One turning vector, and how many steps it has turned:
The counts run from 0 to 595.
[131  75 137 142 124  98 116 125 115 167 103  86 158  95  94 128 123 145
 155 122 146 105 109 115  98  99 132 138 134 134 118 154 130 116 102 186
  94 154 131 173 133  98 122  99 129 108 141 139 105 135 147 208 161  85
 144]
449
[116 128 148 159 166 108 151 129 116 173 133 145 145  92 151 123 107 143
 147  64 112 116  63 135 163 153  94  88  67 128 108 144 122 129 106 146
  94 116 152 185 170 128 140  68 145 137 161 113 102 117 109 169 116 115
 140]
320
[ 89  73 139 126 129 100 100 139 143 140 122 120 122 131 130 132 143 136
 109 168 132 138  83 130 127 133 147 122  86 112 125 196 181 136  86 130
 168 106 179 162 146 127 165  83  97 119 136 121  96 147 145 148  99 130
 130]
19
[ 98  78 107 157 134 119 123 142 160 172  96 127  93  90 104 145 115 121
 135 121 155 158  79 113 118 126 134  85 109 104  82 151 151 115 131 153
 108 128 135 174 131  92 162 122 120 166  93 139 134 144 128 187 119  81
 132]
204
[ 90  89 117 154  87 109 119 149 178 152 109 120 115 107 130 132 144 121
 154 103 178 140 106 124 129 158 149 140 122 144 127 160 175 136 153 170
 125 145 181 166 141 106 127 112  97 141 102 134 117 157 159 191 127  81
 112]
426
[ 90 105 152 125 117  81  99 142 165 146 133 112 141 144 138 120 152 122
 141 111 136 169  62 106 151 158 134 147  87 116 127 138 200 171 111 124
 150 107 179 170 150 138 151  97 131 135 113 131 102 148 123 168 111 116
 130]
221
[119 148 103 132  94  98 115  91 120 158 157  91 146  79  78 130 126 129
 152 131 127 130  70 155 163 133 130 132 154 119  92 168 154 122 105 155
 157 138 146 154 117 114 148 112 101 139 141 158 114 112 156 182 153  89
 154]
390
[121 106 119 153 123 144 153  94 126 164 151 133 147  90  95 152  99  95
 107  91  98 120  64 155 160 129 138 110 121 113  98 155 124 125  92 145
 108 135 105 183 152 104 120 101 112 109 160 155 113  99 163 164 151 100
 152]
30
[107  78 115 140 128 105  96 118 176 162 160 117 131  98 145 122 134 115
 184 121 153 151  70 169 126 126 121 125 114 142 100 162 144 140 177 142
 134 146 153 169 127 105 153 113 135 173 102 136  99 127 147 157 130  83
 113]
184
[ 91 117 112 171 121 103 122 138 139 144 143 125  81 108 124 125 112 136
 186 108 138 151  87 138 147 141 147  77 106 112  92 159 137 103 130 121
 108 126 175 187 141 138 155 116  95 181 136 131 105 128 116 176 107 111
 139]
120
[118 114 166 152 147  97 119 154 143 137 107  89 147 131 129 103 129 145
 159 139 133 115 104  90 101 148 132 154  92 128 100 161 166 148 110 147
 140 124 201 166 123 129 152  89 172 150 166 131  74 163 120 179 117 136
 120]
219
[ 99  94 127 140 115  94 129 134 136 139  97 146 123  82 122 125 104 145
 121  80 148 127  59 106 115 126 121  85  57 111 101 126 112 110  93 150
  96 136 133 185 156  95 155  91 122 123 141 126 124  98 104 170 114 100
 137]
2
[122 118 137 123 143 116 119  70 175 174 156 119 129  90  89 114 170 102
 147 134 112 158  61 158 156 166 117 108 153 131 101 185 167 151 139 154
 156 121 158 138 130 138 136 100 116 145 118 141 134 135 160 174 143  88
 133]
547
[105  87 162 140  96 118 116 148 145 146 131 129 161 132 137 128 123 111
 142  89 140 141  63 115 150 158 139 172 103 136 140 138 163 169 138 152
 118 119 163 153 153 114 132  83 144 128 132 132  76 141 146 182 107  88
 103]
424
[110  96 168 128 142 151 141 108 161 121 134 149 145  91 109 109 148 112
 169  82 138 145  87 151 110 150  98 134 115 166 126 172 144 142 141 174
 120 150 189 167 151 124 119  73 179 147 147 134 113 143 146 173 129 104
 140]
544
[122 116 159 180 159  93 163 124 129 150 112 105 134 126 118 123 110 150
 131 102  98 111  93  97 123 145 132  91  78 100  71 144 107 112  87  91
 106 114 163 180 136 149 143  85 139 133 178 139 113 107 103 179 120 138
 133]
59
[107 125 127 169  75  80 150  99 145 149 117 110 133 111  79 115 126 155
 145 143 127 149  86  83 116 146 154  93 139  89 103 170 137  98  98 126
 129 153 147 153 107 128 140 120  70 129 141 173 148  98 153 187 156 102
 133]
530
[115  78 150 125 117 112 116 120 176 142 140 117 179  91 151 123 114 137
 126 100 131 129  41 141 123 128  86 119  89 124 100 141 119 136 121 143
 117 142 130 166 130  76 131  75 153 131 129 156 105 108 134 144 124  79
 113]
562
[ 79 108 129 149  93  76 116 118 150 128 132 115 105  99 135 122 104 152
 130 136 136 160  57 111 141 135 115  95  79  91 122 157 146 134  98 109
 109 122 145 156 152  87 168  85  66 139 126 153 106 101 136 144  97 137
 118]
558
[ 99  93 152 139 135 123 155 118 156 180 100 133 157  78 120 121 120 119
 174 110 120 109  89 110 143 143 149 162 141 133  76 121 112 158 131 156
  66 130 141 164 160 107 137 112 118 125 147 176  90 146 158 181 122 104
 108]
89
[120 133 127 153 111 103 121  86 137 148 158  96 143 108  99 105 139 143
 208 144 132 141 110 106 118 150 116 102 160 119  90 162 142 112 127 131
 142 157 170 156 113 121 145 134 105 155 148 168 136 137 142 169 159  76
 130]
212
[133 110 121 148 138 102 170  75 125 188 126 125 143  98  77 117 174 109
 129 104 103 130 104 108 142 143 155  95 135 124  80 183 129 130 109 138
 134 120 142 163 127 169 144 111  90 126 125 130 137 102 158 197 158 118
 150]
549
[ 95  84 151 159 107 109 156 114 193 179 108 129 153 112 131 121 172 117
 157 138 132 148 101  71 136 162 170 114 139 137 130 154 148 164 130 144
 105 131 168 145 155 130 117 129 109 130 118 154 128 159 155 164 145  66
 115]
109
[137  97 118 118  99 124 118  74 111 128 161 132 173  87  92 125 128 127
 138 140 121 121  72 137 123 119 115 108 150 132 114 184 125 117  93 158
 175 156 129 152 111 109 135  97 120 115 167 150 124  93 171 163 162  87
 144]
11
[133 112 166 142 123 102 131 115 126 120 163 116 152 105 112  99 121 144
 143  93 117 132  53 114 111 132  89  80  70 121  97 144 108 107 114 135
 153 152 157 182 102 118 129  84 181 145 167 138 126 100 114 162 152  86
 130]
301
[142  75 127 134 115 107 127 131 140 144 104 131 172  89 123 115 133 119
 165  95 141 116 102  99  95 117 132 156 130 152 105 150 107 148 134 181
  98 154 149 174 144  97 154  84 169 123 136 145  77 124 157 178 120 102
 121]
246
[ 76 127 117 141 161 120  97 133 179 119 145 101  94  75 126 100 152 136
 138 135 142 154  94 124 137 135  89 101 107 108  99 169 189 139 116 137
 138 137 206 160 170 108 139 105 114 151 130 133 134 166 126 139 132 101
 138]
138
[ 73  88 133 176 103  78 135 129 127 155 128  93 144 134 112 125 114 157
 148 158 116 124 101 101 116 128 166  93 112  81 124 166 157 109  77 100
 108 141 137 177 132 119 136 109  59 116 160 153 120 102 143 164 133 112
 135]
354
[140 110 156 152 103 125 161 106 155 140 116 101 192  84 116 110 126 141
 148 144 119  98  86  88  96 148 132 157 139 136 104 160 108 133 131 157
 124 154 164 143  98  93 121  99 121 117 168 198  92 126 157 181 145 106
 108]
330
[ 73  78 148 137 127 120 116 130 128 117 122 143 144  99 148 118  89 145
 156 132 142 133  70 130 118 115 111 117  96 124 127 177 106 127  99 131
  96 161 144 169 160  73 157  57 138 147 166 143  92 114 137 135  94 114
 111]
180
[ 95 103 106 136 105  65 114 101 145 152 155  94 145  89 135 101 137 169
 189 136 145 144  90 108 148 124 109  96 136  96 106 141 125 147 104 123
 125 144 141 156 164  91 157 131  77 145 118 157 131 120 133 133 133  69
 141]
473
[ 89  73  93 158  70 104 128 113 157 133 107 111 110  84 104 130 131 117
 176 143 163 149 100  95 116 121 158 123 166 120 112 162 142 121 135 148
  99 169 143 164 140  75 140 116  79 128 115 172 116 130 162 166 127  91
 124]
269
[115  83 126 136 184 105 131 116 148 161 127 110 122  73 128 129 135 138
 105 125 107 104  89 164 144 106  99  94  88 117  86 183 128 121  83 124
 108 120 163 175 168 109 157  81 118 127 155 124  99 105 128 159 119 130
 150]
318
[ 89  88 104 153 132  99 128 138 151 138  81 130  94  73 110 123 118 136
 114 109 136 125  84 113 121 111 122  99  78 103  62 166 118 112  97 136
 106 130 136 173 146  81 164  94 110 146 127 137 111 117 122 163 101 125
 140]
1
[110 117 152 163 118 125 155 102 163 144 141 125 152 120  91 110 170 105
 177 101 128 135 121 102 136 175 131 110 151 134 105 144 161 144 129 145
 132 150 194 170 142 153 104 125 128 144 134 159 146 166 138 178 169  63
 129]
369
[ 94 112 143 162 122 117 124 132 137 140 131  96 133 105 132 102 130 143
 149 108 156 116 121  64 147 159  91 119 102 124 136 137 163 158 114 142
 100 126 218 155 199 115 109 113 110 122 155 134 122 173 116 150 124  77
 124]
136
[ 94  78 166 134 125 102 145 109 158 141 147 125 171 111 111 105 115 138
 180  80 126 147  69 142 131 128 106 107  94 141 109 131 107 142 124 156
  83 165 117 182 130 107 115  82 140 137 137 144 126  98 142 176 141  84
 114]
385
[ 93  95 112 153 140 101 112 124 168 140 104 116  93  80 121 125 122 131
  98 131 119 142  67 119 147 117 126 106  83  97  74 159 149 142  94 116
 118 122 152 169 157  85 189  87  89 133 116 147 103 123 124 146  90 141
 140]
0
[120  75 123 151 110 130 143 137 127 125 128 131 132 101  82 142 127 102
 136  54 148 135 104 137 109 128 131 119  97 138 101 159 146 104 103 172
 122 146 158 190 131 127 113  89 152 127 127 121 126 113 136 200 142  77
 145]
365
